500 stands for zero in the data rows.
Some points:
array([483, 533, 418, 519, 447, 439, 581, 492, 412, 504, 428, 464, 451, 530, 620, 497, 435, 518, 513, 556, 566, 437, 346, 507, 440, 580, 361, 535, 363, 502, 426, 527, 484, 366, 460, 419, 469, 428])
array([408, 468, 559, 501, 668, 541, 681, 623, 501, 616, 651, 571, 687, 609, 427, 508, 605, 558, 524, 544, 483, 427, 644, 526, 511, 585, 594, 548, 479, 468, 557, 481, 498, 452, 577, 494, 472, 658])
array([291, 476, 547, 453, 566, 465, 439, 700, 604, 467, 443, 428, 312, 506, 197, 578, 451, 523, 483, 396, 525, 713, 415, 593, 193, 544, 393, 322, 522, 461, 406, 458, 535, 526, 514, 349, 465, 448])
array([433, 403, 527, 665, 367, 397, 374, 454, 742, 469, 631, 495, 553, 567, 410, 503, 543, 455, 423, 425, 592, 286, 402, 544, 627, 551, 593, 524, 459, 391, 447, 581, 527, 505, 552, 637, 502, 536])
array([253, 572, 501, 460, 453, 487, 585, 582, 448, 691, 367, 433, 613, 503, 676, 508, 289, 267, 522, 361, 531, 539, 440, 643, 675, 723, 483, 499, 498, 572, 410, 607, 507, 509, 472, 660, 540, 806])
array([364, 314, 447, 689, 489, 443, 393, 366, 316, 639, 677, 585, 509, 575, 464, 421, 483, 329, 505, 545, 556, 604, 309, 500, 689, 565, 553, 479, 420, 307, 578, 882, 508, 424, 569, 451, 465, 357])
array([365, 574, 515, 449, 398, 530, 679, 522, 720, 601, 430, 493, 473, 432, 516, 528, 427, 622, 400, 482, 524, 438, 485, 523, 408, 540, 442, 548, 514, 549, 999, 543, 505, 467, 460, 603, 486, 579])
array([390, 442, 666, 765, 582, 514, 376, 576, 626, 421, 389, 603, 541, 473, 734, 439, 465, 435, 374, 447, 548, 441, 609, 574, 383, 483, 632, 425, 611, 136, 485, 450, 475, 478, 605, 550, 535, 600])
array([495, 403, 614, 733, 613, 404, 518, 393, 511, 473, 397, 470, 381, 169, 480, 477, 553, 426, 503, 492, 561, 457, 554, 497, 730, 540, 376, 470, 351, 520, 616, 430, 592, 498, 529, 536, 475, 274])
array([398, 439, 498, 594, 314, 999, 403, 412, 583, 528, 405, 490, 574, 349, 452, 473, 572, 508, 464, 858, 521, 514, 344, 516, 480, 510, 377, 461, 504, 493, 422, 499, 350, 403, 496, 427, 475, 426])
array([493, 277, 617, 476, 370, 437, 580, 406, 268, 469, 411, 557, 730, 568, 386, 484, 555, 501, 597, 755, 527, 564, 553, 406, 554, 528, 526, 574, 541, 523, 596, 414, 557, 529, 484, 681, 468, 499])
array([634, 675, 555, 479, 597, 583, 482, 390, 530, 731, 483, 547, 366, 502, 573, 458, 662, 626, 386, 604, 510, 449, 595, 404, 630, 526, 355, 457, 480, 262, 398, 578, 492, 520, 445, 513, 471, 656])
array([670, 567, 328, 530, 648, 532, 533, 334, 404, 503, 654, 662, 509, 517, 529, 421, 552, 565, 459, 509, 534, 567, 537, 999, 457, 568, 439, 588, 515, 468, 561, 417, 486, 521, 551, 470, 641, 470])
array([481, 697, 446, 496, 236, 436, 465, 636, 673, 652, 629, 486, 526, 612, 551, 476, 520, 579, 475, 383, 562, 363, 493, 550, 409, 556, 258, 600, 461, 567, 357, 542, 557, 472, 402, 599, 489, 262])
array([649, 662, 523, 603, 766, 576, 489, 512, 491, 734, 758, 585, 640, 425, 435, 417, 545, 505, 318, 452, 497, 323, 317, 423, 435, 506, 571, 446, 650, 797, 470, 491, 465, 560, 504, 436, 445, 534])
array([613, 438, 387, 376, 361, 573, 439, 566, 384, 356, 453, 426, 553, 548, 596, 582, 578, 524, 401, 252, 547, 406, 501, 452, 535, 522, 541, 483, 425, 397, 463, 471, 361, 469, 270, 607, 459, 518])
array([467, 620, 499, 394, 458, 484, 538, 471, 569, 128, 451, 582, 536, 561, 582,   0, 446, 601, 480, 615, 571, 641, 331, 531, 691, 511, 653, 537, 497, 606, 471, 359, 605, 601, 448, 448, 513, 622])
array([379, 434, 552, 691, 484, 419, 373, 438, 702, 508, 305, 491, 578, 672, 621, 524, 439, 489, 393, 381, 570, 423, 444, 509, 401, 560, 493, 556, 588, 599, 452, 422, 602, 362, 454, 226, 478, 405])
array([318, 552, 623, 404, 505, 547, 379, 660, 507, 543, 444, 594, 554, 602, 534, 494, 531, 633, 524, 532, 519, 663, 562, 518, 474, 603, 576, 389, 553, 550, 449, 494, 561, 521, 133, 632, 663, 364])
array([459, 650, 288, 564, 510, 460, 572, 460, 461, 477, 604, 564, 582, 437, 524, 516, 375, 471, 458, 511, 505, 517, 437,   0, 427, 491, 480, 510, 528, 387, 527, 440, 486, 433, 565, 481, 999, 469])
array([542, 299, 543, 657, 497, 517, 529, 547, 400, 467, 374, 607, 403, 459, 774, 486, 545, 497, 589, 582, 478, 450, 581, 468, 321, 504, 444, 483, 608, 677, 538, 476, 459, 559, 451, 515, 465, 568])
array([583, 445, 505, 507, 491, 444, 695, 318, 516, 415, 560, 441, 428, 219, 664, 559, 421, 497, 571, 359, 582, 737, 306, 523, 406, 471, 399, 618, 560, 399, 507, 379, 623, 426, 445, 477, 472, 352])
array([618,  77, 444, 500, 401, 562, 686, 669, 455, 612, 651, 658, 318, 584, 401, 545, 523, 662, 535, 384, 535, 584, 323, 449, 482, 530, 615, 386, 429, 652, 516, 523, 453, 567, 544, 414, 490, 535])
array([475, 618, 498, 661, 511, 450, 549, 361, 587, 422, 436, 661, 618, 585, 533, 999, 448, 603, 450, 663, 574, 667, 418, 574, 659, 435, 580, 568, 477, 655, 394, 402, 548, 625, 518, 521, 530, 658])
array([537, 537, 395, 655, 552, 498, 461, 558, 428, 394, 468, 436, 471, 575, 604, 492, 463, 501, 477, 440,   0, 521, 340, 530, 421, 468, 536, 582, 570, 486, 500, 501, 403, 551, 528, 604, 491, 515])
array([418, 489, 496, 539, 541, 462, 590, 411, 639, 629, 396, 421, 684, 470, 336, 397, 510, 538, 592, 395, 552, 603, 457, 563, 420,   0, 462, 435, 516, 420, 435, 609, 547, 518, 453, 620, 489, 594])
array([372, 426, 598, 577, 396, 467, 431, 513, 218, 447, 545, 542, 695, 496, 479, 433, 509, 515, 489, 426, 512, 397, 623, 520, 357, 429, 587, 460, 488, 568, 534, 461, 543, 438, 552, 172, 501, 493])
array([535, 489, 600, 569, 556, 571, 557, 332, 503, 531, 777,   0, 506, 685, 601, 497, 426, 542, 463, 558, 573, 665, 622, 474, 501, 539, 623, 527, 549, 586, 530, 414, 483, 503, 555, 471, 463, 544])
array([474, 447, 540, 497, 377, 417, 494, 328, 694, 517, 510, 541, 539, 450, 375, 509, 469, 505, 506, 490,   0, 583, 590, 488, 645, 522, 494, 488, 380, 493, 513, 541, 559, 365, 416, 390, 432, 486])
array([575, 604, 409, 599, 393, 495, 564, 702, 494, 623, 331, 354, 500, 433, 505, 499, 411, 499, 549, 577, 504, 440, 446, 507, 631, 477, 526, 523, 367, 364, 488, 456, 496, 999, 455, 362, 460, 338])
array([454, 582, 530, 620, 656, 528, 717, 541, 666, 603, 491, 548, 466, 490, 511, 415, 507, 568, 999, 451, 507, 448, 556, 443, 591, 607, 458, 447, 579, 497, 389, 341, 475, 405, 567, 401, 482, 583])
array([515, 439, 553, 360, 589,   0, 406, 400, 627, 509, 471, 479, 539, 359, 528, 466, 622, 564, 483, 665, 557, 539, 446, 483, 482, 577, 464, 411, 514, 583, 471, 526,   0, 517, 444, 449, 509, 484])
array([930, 621, 431, 653, 464, 467, 468, 873, 504, 423, 449, 449, 553, 387, 431, 527, 431, 428, 531, 646, 582, 559, 469, 536, 511, 346, 600, 611, 432, 533, 495, 570, 480,   1, 383, 565, 439, 548])
array([640, 613, 612, 528, 602, 600, 592, 470, 588,  33, 488, 515, 570, 597, 526, 526, 535, 559, 550, 415, 557, 563, 587, 417, 495, 588, 248, 381, 573, 662, 524, 999, 527, 638, 620, 416, 490, 546])
array([632, 538, 597, 452, 635, 516, 559, 465, 423, 516, 643, 665, 672, 666, 399, 484, 458, 479, 446, 441, 542, 736, 668, 444, 445, 481, 488, 467, 559, 288, 549, 468, 492, 624, 316, 560, 472, 272])
array([475, 395, 434, 286, 666, 345, 416, 628, 563, 470, 683, 493, 461, 314, 701, 570, 511, 468, 481, 768, 449, 405, 519, 466, 402, 501, 600, 412, 442, 513, 448, 581, 999, 515, 501, 485, 440, 436])
array([312, 646, 444, 357, 418, 477, 543, 549, 358, 373, 486, 504, 383, 432, 368, 536, 454, 543, 459, 463, 522, 499, 405, 541, 446, 495, 588, 503, 399, 481, 410, 459, 407, 433, 991, 637, 463, 434])
array([554, 582, 581, 518, 200, 500, 532, 375, 458, 640, 613, 574, 462, 437, 678, 470, 547, 610, 440, 437, 453, 737, 489, 495, 370, 504, 432, 438, 565, 465, 376, 491, 503, 506, 576, 594, 493, 582])
array([471, 491, 429, 358, 400, 445, 507, 545, 421, 540, 395, 424, 430, 399, 406, 568, 532, 491, 480, 495, 488, 415, 466, 543, 771, 480, 583, 475, 999, 499, 472, 583, 551, 462, 489, 480, 479, 335])
array([419, 361, 595, 336, 636, 569, 418, 531, 546, 469, 533, 564, 433, 474, 421, 489, 545, 547, 452, 403, 533, 518, 531, 393, 523, 515, 402, 999, 533, 481, 421, 514, 471, 553, 499, 388, 507, 542])
array([733, 266, 653, 350, 509, 551, 487, 491, 466, 506, 497, 567, 508, 529, 399, 474,   0, 519, 519, 447, 493, 396, 567, 511, 564, 538, 412, 465, 439, 502, 432, 492, 452, 519, 491, 544, 521, 531])
array([538, 546, 452, 571, 576, 513, 680, 594, 364, 625, 348, 480, 441, 620, 592, 510, 561, 540, 634, 459, 529, 540, 399, 504, 423, 562, 728, 613, 488, 408, 520, 688, 423, 466, 511, 557, 444, 438])
array([646, 417, 591, 348, 576, 515, 405, 493, 567, 723, 441, 476, 391, 411, 642, 446, 463, 555, 398, 529, 513, 617, 421, 431, 416, 512, 534, 452, 471, 443, 448, 591, 563, 582, 516, 449, 493, 731])
array([346, 405, 472, 222, 530, 519, 447, 623, 520, 493, 543, 522, 527, 611, 825, 553, 538, 491, 486, 479, 495, 425, 511, 537, 714,  11, 468, 488, 395, 552, 550, 534, 385, 446, 636, 361, 508, 380])
array([375, 473, 430, 353, 810, 790, 510, 436, 529, 335, 626, 502, 417, 406, 562, 611, 384, 398, 579, 430, 458, 284, 519, 497, 460, 466, 569, 407, 489, 458, 485, 444, 324, 526, 401, 679, 453, 325])
array([614, 584, 563, 396, 489, 562, 535, 242, 362, 554, 308, 577, 333, 576, 505, 545, 477, 615, 441, 458, 509, 395, 662, 454, 472, 472, 729, 417, 457, 470, 536, 471, 506, 411, 424, 183, 477, 529])
array([567, 613, 598, 594, 562, 577, 517, 497, 479, 610, 437, 529, 620, 441, 413, 420, 616, 554, 373, 209, 483, 532, 514, 399, 739, 495, 497, 406, 378, 788, 479, 347, 565, 526, 548, 491, 484, 430])
array([659, 566, 410, 520, 498, 417, 583, 447, 432, 422, 310, 367, 518, 626, 487, 567, 654, 472, 513, 407, 503, 342, 432, 506, 475, 524, 419, 479, 404, 358, 522, 474, 574, 487, 524, 493, 487, 347])
array([408, 654, 691, 532, 458, 525, 541, 700, 461, 480, 600, 522, 210, 543, 461, 512, 723, 523, 494, 603, 450, 617, 729, 443, 544, 487, 626, 608, 423, 507, 497, 548, 481, 513, 531, 539, 456, 489])
array([649, 441, 488, 643, 365, 446, 429, 676, 579, 394, 611, 525, 471, 558, 400, 482, 440, 375, 400, 606, 501, 410, 522, 475, 496, 432, 326, 478, 654, 351, 605, 308, 450, 652, 658, 375, 459, 640])
Along one direction, these points spread out more than along any other. Take the direction at right angles to it along which they spread out most. Go by this last direction. How far along it is each point below, from 0 to 99? The average is 50, and the first point in the table lies past the average. One standard deviation of the points above along it is 16.
array([450, 383, 548, 638, 415, 474, 458, 505, 224, 436, 537, 477, 472, 299, 524, 488, 620, 459, 476, 356, 514, 473, 772, 454, 477, 443, 296, 482, 514, 542, 424, 439, 514, 497, 543, 639, 451, 627]) 46
array([462, 366,   0, 523, 513, 498, 395, 447, 628, 575, 436, 499, 494, 561, 467, 430, 483, 557, 515, 532, 548, 616, 886, 470, 518, 538, 443, 489, 502, 597, 470, 528, 520, 514, 544, 486, 470, 538]) 49
array([443, 431, 387, 378, 749, 468, 394, 447, 393, 423, 406, 495, 404, 691, 402, 493, 642, 505, 356, 492, 532, 511, 228, 361, 575, 525, 238, 403, 510, 475, 541, 309, 619, 416, 406, 648, 243, 688]) 45
array([583, 443, 569, 528, 501, 461, 406, 305, 603, 580, 252, 535, 504, 567, 419, 390, 428, 557, 473, 612, 515, 398, 585, 447, 247, 507, 692, 598, 483, 690, 401, 541, 556, 552, 725, 863, 456, 304]) 53
array([455, 383, 568, 505, 471, 441, 497, 521, 508, 410, 618, 436, 691, 674, 499, 509, 613, 497, 672, 691, 438, 356, 440, 489, 443, 551, 373, 466, 455, 392, 462, 397, 506, 443, 463, 493, 455, 425]) 44
array([608, 677, 544, 459, 476, 535,   0, 436, 403, 549, 558, 508, 433, 537, 479, 564, 487, 510, 959, 390, 552, 582, 423, 475, 512, 488, 550, 511, 493, 545, 776, 466, 533, 567, 567, 515, 523, 570]) 48
array([392, 431, 405, 671, 348, 489, 491, 444, 613, 310, 675, 518, 319, 358, 453, 510, 510, 382, 494, 414, 581, 483, 539, 494, 517, 465, 742, 485, 427, 575, 478, 507, 428, 540, 177, 570, 472, 536]) 48
array([475, 562, 398, 301, 386, 479, 544, 393, 449, 447, 507, 412, 734, 234, 324, 554, 645, 478, 617, 436, 475, 276, 419, 556, 281, 557, 603, 550, 443, 417, 438, 604, 562, 619, 378, 412, 479, 724]) 50
array([374, 725, 558, 453, 427, 403, 537, 466, 380, 531, 605, 529, 331, 497, 383, 513, 204, 502, 486, 663, 481, 330, 628, 567, 543, 426, 320, 504, 492, 517, 434, 561, 485, 388, 406, 471, 433, 505]) 48
array([470, 500, 502, 312, 563, 542, 387, 767, 502, 510, 429, 406, 818, 248, 530, 549, 512, 508, 397, 484, 452, 674, 598, 558, 566, 688, 498, 427, 430, 479, 556, 459, 467, 448, 642, 476, 494, 397]) 44
array([637, 555, 548, 343, 326, 530, 619, 458, 597, 460, 670, 601, 457, 600, 593, 520, 570, 660, 542, 474, 531, 394, 523, 492, 578, 549, 575, 387, 527, 449, 524, 376, 541, 486, 665, 615, 486, 492]) 46
array([559, 332, 623, 444, 567, 517, 485, 535, 474, 500, 397, 330, 318, 572, 358, 485, 677, 467, 474, 556, 444, 395, 486, 709, 555, 469, 427, 448, 440, 604, 482, 519, 576, 484, 453, 541, 999, 561]) 43
array([644, 563, 545, 281, 418, 552, 620, 416, 648, 575, 453, 604, 454, 637, 504, 497, 630,   0, 521, 499, 510, 627, 560, 469, 412, 519, 518, 497, 505, 617, 511, 415, 488, 530, 561, 436, 476, 500]) 50
array([508, 563, 432, 463, 607, 481, 537, 498, 548, 412, 410, 434, 428, 479, 280, 521, 444, 518, 368, 456, 555, 527, 514, 460, 576, 592, 645, 439, 468, 307, 472, 476, 502, 378, 542, 423, 457, 541]) 47
array([329, 722, 417, 599, 546, 422, 580, 554, 229, 498, 514, 514, 407, 558, 453, 469, 392, 383, 434, 658, 496, 463, 461, 507, 369, 408, 451, 528, 430, 598, 554, 490, 452, 565, 399, 501, 440, 494]) 49
